Small tables with named rows and columns. After each table, cells are looked up by row and column.

rigu.csv
,sodo,nasita,gok
faser,0.5,6.0,-1.4
lanegi,-2.2,3.1,-2.6
pege,-1.5,3.9,1.2
zur,-2.3,3.1,2.1
rel,-0.9,4.6,0.4
faz,-2.6,2.8,2.4
pagirag,-0.5,4.7,0.1
levazam,-4.1,1.0,-8.3
fakog,-8.1,-2.8,3.1
fuda,-7.9,-2.7,3.7
zuz,-2.9,2.2,-7.2
nipunon,-0.3,5.0,0.6
mep,-5.9,-0.8,-6.1

zuz, nasita -> 2.2
zur, gok -> 2.1
fakog, gok -> 3.1
mep, gok -> -6.1
zuz, sodo -> -2.9
faser, nasita -> 6.0

dev =
,fafolam,zifez,dogur
bedisal,74,55,37
ribedud,67,66,54
sot,28,43,46
patuba,64,25,50
refim,58,54,73
novu,69,20,54
zizetet,30,76,47
detufud,20,48,58
tor,39,41,32
tikosov,37,76,50

detufud, fafolam -> 20
detufud, dogur -> 58
detufud, zifez -> 48
patuba, dogur -> 50
sot, zifez -> 43
sot, fafolam -> 28
novu, zifez -> 20
bedisal, dogur -> 37
zizetet, fafolam -> 30
patuba, zifez -> 25
refim, zifez -> 54
tor, zifez -> 41
sot, dogur -> 46
ribedud, fafolam -> 67
refim, dogur -> 73

Table niru
|  | poterop | gizavo | tutami | roz | lel |
|---|---|---|---|---|---|
| nagof | 3.15 | 6.93 | 0.60 | -3.40 | -4.13 |
| lir | -2.74 | 0.19 | -4.14 | 1.48 | -2.48 |
| fegobor | 0.45 | 5.32 | -4.23 | 6.25 | 2.76 |
| gib | 1.61 | 5.72 | -1.52 | 0.34 | -1.70 |
| kigure | -1.09 | 2.50 | -4.94 | 9.40 | 5.43 |
| mozu | 1.85 | 5.78 | -1.21 | 0.21 | -1.66 |
| buduber | 6.63 | 7.33 | 5.00 | 2.42 | 4.41 |
| pepi | 0.97 | 6.13 | -2.53 | -2.62 | -5.24 |
| kebuv | 4.54 | 9.51 | -1.23 | 6.83 | 5.47 |
| nelib | 1.96 | 7.11 | -2.30 | 0.34 | -1.94 |
| bif | 0.72 | 6.35 | -3.17 | -2.38 | -5.36 |
| memim | 1.10 | 4.05 | -2.12 | 6.77 | 4.45 |
| zuraken | -3.31 | -1.75 | -3.64 | 3.15 | -0.61 |
| mesuf | 0.24 | 2.86 | -1.46 | 1.25 | -0.88 |

tutami of mozu: -1.21
poterop of zuraken: -3.31
lel of kebuv: 5.47
tutami of bif: -3.17
gizavo of bif: 6.35
lel of bif: -5.36
lel of zuraken: -0.61
poterop of bif: 0.72
lel of pepi: -5.24
poterop of kebuv: 4.54

debi
|  | godav | fir | lunepat |
|---|---|---|---|
| lor | -0.72 | -5.46 | -33.31 |
| til | 46.90 | 60.56 | -73.12 |
| kub | -44.04 | -34.22 | 7.02 |
| mon | 41.00 | 50.14 | -52.19 |
| pel | -61.06 | -64.21 | 7.91 |
| koz | 18.96 | 14.32 | -32.96 |
| malugu | -0.56 | -16.78 | -10.61 |
| veg | -68.61 | -74.92 | 21.71 |

What is the lunepat of pel in debi?
7.91
What is the godav of malugu in debi?
-0.56
What is the godav of til in debi?
46.90
What is the godav of koz in debi?
18.96
What is the lunepat of malugu in debi?
-10.61
What is the lunepat of kub in debi?
7.02
What is the fir of pel in debi?
-64.21
What is the fir of til in debi?
60.56
What is the lunepat of lor in debi?
-33.31
What is the fir of veg in debi?
-74.92
What is the fir of malugu in debi?
-16.78
What is the godav of pel in debi?
-61.06

